In the rows, 128 means zero.
Rotation paths and how fast each direction turns (deg/step):
Each turn is a multiple of 5 degrees from 10 to 175, or 0.
Each row of a path follows its step; steps can be skipped.
Path 1:
step 4: [125 140 149 126 136 128 126 133 127 125 134 121 132 121 127 131 122 121
 133 135 122 127 122 134 129 114 130 134 134 132 123 133 131 127 119 118
 132 125 117]
step 5: [137 121 133 129 133 119 134 123 125 124 133 125 124 120 115 129 130 124
 129 134 120 117 129 120 124 128 135 117 119 130 115 130 128 125 123 139
 141 117 125]
step 6: [126 137 130 128 128 130 120 132 129 129 129 128 136 124 132 125 133 124
 140 139 132 129 126 125 114 133 128 136 118 120 126 132 125 131 119 137
 131 127 104]
step 8: [130 129 128 115 137 125 129 120 126 129 117 129 131 119 124 129 124 118
 130 134 116 130 126 134 129 121 137 131 125 123 126 140 137 127 117 127
 134 113 117]
step 15: [125 131 132 120 132 134 129 131 139 132 132 128 131 135 127 127 124 116
 136 128 117 120 132 125 128 124 132 125 116 133 115 130 122 117 120 134
 137 120 115]
step 17: [134 129 129 125 141 129 130 129 130 133 129 129 136 111 124 142 127 127
 136 136 129 123 118 117 126 126 136 134 122 138 132 132 121 125 117 133
 128 117 124]
step 20: [125 133 145 137 136 129 124 131 125 125 136 135 134 114 118 129 125 131
 127 134 125 124 122 127 133 128 132 129 132 115 123 129 137 132 115 131
 130 115 124]
step 21: [134 133 134 120 144 124 135 128 133 121 133 115 137 125 129 133 124 117
 130 128 126 120 134 124 121 127 130 127 119 132 119 133 121 121 118 132
 138 129 120]
step 24: [124 130 128 124 134 127 114 120 138 124 128 133 134 118 124 133 121 122
 125 134 124 122 136 127 124 126 147 124 125 122 124 128 125 131 112 130
 131 117 126]
Directions:
[125 128 132 128 127 127 128 126 131 131 126 131 124 128 128 125 127 123
 127 128 128 129 127 128 127 128 127 129 132 132 126 132 130 127 128 130
 127 126 131]  95
[130 129 128 130 129 129 124 126 131 124 130 128 131 126 129 130 128 128
 124 128 129 128 128 125 126 132 126 128 130 128 132 129 128 127 127 134
 127 129 128]  100
[129 128 126 130 126 128 128 125 129 128 126 129 127 124 129 128 130 128
 131 132 133 131 127 127 125 128 133 126 126 131 127 128 125 129 132 127
 127 129 127]  65
[128 129 125 127 129 131 122 130 130 127 129 131 130 131 127 126 127 126
 130 132 127 131 124 128 128 124 129 130 126 128 130 129 127 126 127 127
 127 126 129]  160
[125 129 128 127 127 128 127 130 133 126 131 128 129 129 131 128 127 127
 130 128 131 127 131 130 129 127 129 127 130 128 124 128 125 129 125 126
 126 133 128]  125
Path 2:
step 1: [122 128 127 124 122 127 131 141 128 128 121 122 117 127 143 124 141 134
 131 122 120 128 143 132 129 123 129 126 122 127 131 124 133 127 122 122
 134 122 121]
step 8: [122 138 124 126 132 126 130 129 123 134 127 138 127 123 132 123 127 127
 141 123 132 128 137 132 129 126 127 135 125 127 137 141 132 126 121 146
 137 124 132]
step 9: [128 120 131 123 122 126 124 129 119 132 123 124 131 116 130 122 123 142
 132 137 126 124 121 129 140 128 124 119 133 125 139 134 123 121 129 125
 124 123 139]
step 10: [121 112 134 133 131 127 132 127 124 121 126 126 116 129 121 131 133 129
 135 129 141 120 119 137 126 124 116 131 120 129 130 126 123 133 125 130
 120 131 123]
step 11: [121 139 130 123 126 130 126 132 126 117 126 114 124 127 140 129 138 132
 128 132 132 138 129 129 125 118 124 125 129 129 130 125 129 140 119 123
 141 125 123]
step 18: [115 140 119 129 129 135 127 124 117 129 127 136 125 134 128 117 133 122
 140 130 130 131 130 135 124 132 129 130 131 135 137 126 132 121 115 129
 130 127 135]
step 20: [125 126 147 131 131 125 137 130 119 130 124 133 115 127 125 128 124 140
 134 125 132 113 123 126 128 123 126 132 129 130 128 127 128 133 125 124
 124 126 118]
step 21: [128 136 124 122 124 126 122 126 124 123 118 114 133 129 125 136 130 136
 127 129 138 131 119 126 118 117 133 123 119 136 135 128 132 136 119 118
 126 130 125]
step 24: [126 129 129 127 131 139 134 121 128 130 128 131 136 122 124 127 120 138
 127 138 124 119 122 123 123 135 117 131 122 131 133 144 118 122 127 121
 126 118 128]
Directions:
[129 133 126 131 124 128 127 126 127 130 128 132 127 129 126 128 128 130
 130 126 127 125 127 127 129 126 129 127 126 126 131 124 131 127 131 126
 129 131 126]  25
[129 129 125 132 130 128 127 130 124 124 129 132 131 125 132 128 126 125
 128 127 128 130 130 130 127 127 129 128 126 129 126 129 130 125 128 125
 129 126 129]  70
[129 128 127 125 128 127 125 130 129 130 129 128 129 129 131 129 128 126
 131 125 126 126 131 127 130 128 124 124 132 129 128 130 131 128 129 130
 131 129 124]  100
[124 126 131 128 129 126 128 123 126 129 124 131 130 126 130 127 130 127
 129 128 128 130 130 127 125 130 129 128 127 128 127 124 131 129 127 132
 128 129 126]  145
[131 130 127 130 129 127 128 131 131 130 132 129 128 126 131 126 132 129
 127 133 126 130 130 130 127 126 130 131 129 127 132 127 130 130 126 131
 128 130 128]  100
[127 130 129 129 126 128 131 129 126 126 131 128 124 128 130 131 126 129
 128 127 127 128 131 127 129 128 129 129 125 126 126 128 124 131 128 132
 128 127 123]  115
